Families of rows that turns and mirrors carry onto each other, the same ones carrying the whole set onto itself: the rest of each named row's family, in list order
4 families of 8 rows
fos: [-14 -14   1   0   3   0 -15  -5   6  -2  -6  -4  17   0  -2   5  -7  14
   7  -5  -8]
sok: [ -2   5  14   1   6 -12  -4  18 -11   2   7  -1   0  -7  -2 -11  -3   5
  -3   8  21]
veb: [-15   4  11   1   9 -17 -12  11 -13  -4   1  -6  -6 -10   3 -13  -3  -2
   0   1  13]
kaliz: [-12  -9   3   9  14   6  -7  -6   9  -8   1  -3  16   3   4   1  -8  10
  13   1  -3]
zofik: [ 11  25   0  -3  -5 -16   5   7   1   0  11   5   0  -7   0  -1   4 -10
 -18  -4  -8]
nilab: [ 13  -1  -2  -2  -9  -2  10  -2  10  -7   6   7   6   8  -6   7 -14  -5
   4  -5 -25]
gev: [ 18  21   7   2  -2  -9  13  12 -12  -3  10   2 -10  -6   0  -7   2 -12
 -10  -2   2]
Pilef: [ -4  13   4   1  12 -18   2   6  12   2  -1 -15  11   3 -15   1   7  -5
  -8  11  -8]
sakig: [ 12   9 -14 -10  -4  -2   0   4  -1   2   5  -4   5  18   7   2  -6   4
   3  -5  16]
gul: [ 15   0   1  -8   3  -8  -2   5  -3   1   5   0  13  19   0   2 -10   0
   0  -6  20]
dosu: [  2 -11  -3   4 -14   0  -5   8  -7  -1  11  12  -9 -10  11 -10 -13  11
  -5 -14  -2]
Radal: [  0  12   7 -12  14 -14   0   5  15  -2  -1  -7  11   3  -3   5  14 -11
  -4   4  -7]
Dun: [ -5   5   4  -4  11 -14  -6   5  14 -14   2 -12  21   9 -11   4   8  -5
  -3   0   0]
bomu: [  8   1   4   6 -10   5   5   3 -18   8   3   7 -15 -15   8  -6 -12   7
  -1  -7  -8]
sase: [ 19   2  -7   3   0   4   3   9  -5  -1   2   4  13   9   7  11  -6  -2
   0 -15  15]
fira: [  5   1  -5   3  -8   6   2 -11   5  -8  -2  -3   7   0  -1   9  -1  -3
  -1 -15 -29]
Suf: [-15   3  16   0   0 -11  -5   0  -1  -4   3  -9  -6 -14  -9 -12   1   5
  -5   7 -22]
pelu: [-13   1  11  -3   8  -5  -7   1 -11   3   2  -6 -10  -9  -1 -12   4   9
   1   6  18]
Dovis: [-11   7   8  10  -2   1   1   2  -2  -7   0  -2  -7 -26  -3  -5   5   2
  -4   0 -26]
nosu: [ -7  -5   8   7  -2  -4   3  -4   1  -7  -4   0  -3 -16  -8 -16   4  -5
  -6   2 -26]
vem: [ 16   5  -2   5  -7  -2   5   5   7  -8   4   4  17   2  -2   9 -10  -6
  -4 -15 -24]
deto: [ 12  12   2 -11  -8 -11  11  12 -13 -11  16   1  -8  -5  -1  -5   9 -11
 -12  -2  -7]
Bizu: [ 12  14   2  -8 -14 -13   8  14 -12   4   6   1 -10  -7  -6  -4   3  -9
 -16  -7  -5]
mogor: [-17   5   4   1   8  -8  -5  15 -11   2   2  -8  -1 -11   7 -13  11   3
  -2  -1  15]
Deba: [ -5  14   5  -6  12  -9  10   5   7  -3  -3 -14  13   7  -7   4  10 -11
   6   8  -6]
teno: [  1  -7  -2  13 -16   5   3   4 -18  -2   8   5  -5  -8   2  -8 -19  12
   2  -9   0]
fasir: [  7  -8   4   2 -11  10  -2   3 -18  -7   6  12  -4 -10  11  -5 -11   7
   3 -19   0]
puf: [ 16   2  -5   0 -10  10  11  -2  11  -1   5   4  11   6  -6  10  -2   3
  -2  -9 -20]
dufe: [ -8 -19   9   5   5   8  -6   1  -5  -4  -6  -7   6   3  -2  -2  -8  13
  16  -3   1]
kubo: [-16  -9   0   9   5   2  -6   2  12   8  -7  -2  13   1   3  -2 -12  10
  14  -3  -2]
purun: [-15  -6  13   8   1  -7   8   9   1  -6   4   3   1 -20  -5  -9   5  -5
  -1   0 -26]
fezor: [ 7 10 -2 -6  1 -4 -1 15 -4  4 11 -2 11 11  7 13 -7  6  4 -9 18]

Same family as kubo: nilab, sakig, dosu, deto, mogor, Deba, purun
Same family as Dovis: fos, gev, Pilef, gul, pelu, vem, fasir
Same family as bomu: sok, zofik, Dun, sase, fira, Suf, dufe

Families of rows that turns and mirrors carry onto each other, the same ones carrying the whole set onto itself: the rest of each named row's family, in list order
4 families of 4 rows
V: [ 10  -4   5 -12  -5   7 -10  16]
S: [ -7  -9   6 -19  -2  11  -9   3]
D: [ -1 -20  -2  15  12   8  -3   2]
U: [ -7 -13   9 -13  -2  12 -11  11]
M: [ -4   5 -10 -16   4 -10  -5   3]
L: [ -1 -13 -11   8 -17   7 -11  -2]
G: [  3   9  -9 -12  11  -5  -7   7]
Q: [  4   0   2 -10  21  -5  -6   4]
X: [ -8 -18 -17   5  10  -1   0  -7]
R: [  7 -12 -15   8 -13  -6 -10  -3]
C: [  1  -6   6 -15   3  16 -10  10]
B: [ -4 -23  -4   7  15  11  -7  -2]
H: [  4   2 -12 -14   8 -12 -10   1]
Y: [ -8 -25  -4  10   7   3  -2  -3]
K: [ 15  -9 -14  12  -6   0  -9   2]
P: [  9  -5 -18  10 -10  -2 -13   6]

Same family as P: U, B, H
Same family as X: V, L, Q
Same family as R: G, C, Y

